In the data rows, the value 50 means zero.
Here are some points, each followed by its number:
40 56 55 57 49 14 42 40 58 44 52 60 32 58 59 71 0
47 32 59 46 53 22 34 57 69 33 62 52 37 59 65 73 1
50 39 50 34 45 22 44 61 63 34 74 23 52 60 72 69 2
55 44 56 38 66 39 40 59 83 43 46 29 55 55 54 72 3
49 40 58 36 53 23 51 60 58 40 49 33 59 65 55 57 4
52 47 45 41 33 50 61 60 42 43 53 20 55 81 40 46 5
45 47 61 46 34 53 52 50 44 66 32 18 75 54 22 22 6
58 41 60 30 32 55 46 52 36 65 51 08 75 51 19 20 7
49 51 52 40 23 69 49 45 16 66 44 16 70 49 21 03 8
60 59 48 43 22 72 57 42 28 60 37 15 68 44 21 07 9
52 54 54 31 30 58 54 43 33 66 51 00 72 56 34 10 10
51 66 62 47 27 58 56 47 43 59 58 06 69 55 27 03 11
57 46 67 31 31 44 47 47 51 52 58 00 67 61 46 30 12
54 44 54 31 28 38 45 51 73 41 62 00 58 66 59 34 13
60 34 54 32 43 34 32 47 79 45 80 00 57 58 69 38 14
58 36 57 39 61 39 30 47 93 46 64 11 57 61 58 62 15
45 42 47 37 56 20 42 57 81 42 66 34 59 66 65 55 16
48 45 49 58 62 35 48 52 88 48 64 56 31 58 69 75 17
50 45 61 28 54 35 48 56 58 52 44 26 61 63 39 63 18
65 57 56 31 60 36 60 61 64 39 60 29 49 54 35 58 19
38 45 42 36 46 46 68 74 43 56 31 38 45 57 46 42 20
37 51 62 61 49 63 64 55 64 52 40 49 57 49 16 56 21
51 54 37 37 50 60 55 66 69 44 45 34 62 51 18 59 22
57 51 50 36 54 55 61 75 58 36 44 24 67 46 35 57 23
58 54 46 43 68 77 66 70 44 57 42 60 65 41 17 40 24
36 63 57 45 63 87 54 57 27 49 60 83 62 34 15 42 25
33 58 54 54 82 78 60 54 29 67 50 76 62 44 25 47 26
44 39 48 44 68 54 51 60 35 54 59 93 61 58 39 52 27
52 48 42 65 55 63 58 30 24 69 43 99 49 53 57 53 28
39 35 55 51 62 53 45 41 40 73 37 87 51 75 55 41 29
48 54 51 64 50 55 44 22 16 75 42 96 36 64 65 35 30
38 54 53 74 50 63 39 16 19 73 41 99 33 38 67 35 31
39 60 52 75 54 69 47 19 21 76 43 99 30 40 65 39 32
38 61 51 75 48 70 44 26 25 70 37 99 28 30 70 41 33
46 66 52 86 44 65 51 28 27 62 32 92 25 25 72 50 34
43 70 49 78 33 56 54 35 29 55 32 87 24 28 67 60 35
36 62 47 77 64 53 60 36 23 54 36 86 26 38 60 53 36
45 59 47 82 66 60 59 40 24 59 48 99 33 37 67 45 37
45 63 53 73 63 60 67 44 39 49 40 88 37 43 43 53 38
61 51 51 46 52 40 69 59 50 52 45 70 52 63 41 47 39
38 52 54 39 65 58 74 60 44 35 47 73 50 60 50 47 40
New points follow, each followed by the number of its nearest point above, looking only along the 2 directions in which the numbered points spread most.
47 58 46 46 76 26 41 52 73 34 85 52 37 59 49 65 1
52 32 51 35 33 63 58 60 53 38 63 02 73 58 33 43 12
45 48 47 55 64 42 48 47 65 40 50 78 24 46 70 81 0
54 66 46 62 35 83 59 43 00 65 42 72 51 29 33 17 25
46 47 51 63 81 42 45 29 65 44 40 78 33 59 67 63 0
48 48 54 58 43 40 63 51 53 41 43 34 68 70 32 43 22
56 29 52 38 39 45 47 64 65 35 57 09 63 60 54 66 14
52 68 48 55 30 94 66 50 00 58 45 57 57 20 33 17 25
49 39 52 31 43 68 48 62 64 50 51 04 85 60 39 43 12
47 48 52 36 43 59 56 57 53 50 50 12 80 66 27 30 12
47 33 45 26 38 53 48 62 52 44 51 05 81 53 41 54 12
50 42 44 34 50 26 44 50 71 41 48 42 64 70 51 60 4
60 60 51 46 23 24 28 51 81 37 48 26 42 54 50 55 4
49 67 42 65 33 93 49 39 00 63 36 74 50 18 36 18 25
48 32 50 25 57 58 65 68 53 49 37 25 59 52 32 41 5
56 34 45 25 41 51 45 67 62 50 65 01 62 61 37 49 13
51 43 45 37 41 57 53 75 64 48 37 22 77 51 34 42 5
48 75 39 68 38 85 51 33 00 62 42 84 40 20 37 18 25
51 40 48 51 61 33 31 45 84 41 59 41 33 72 73 72 1
50 42 57 26 48 56 49 63 48 45 45 00 65 49 30 36 12
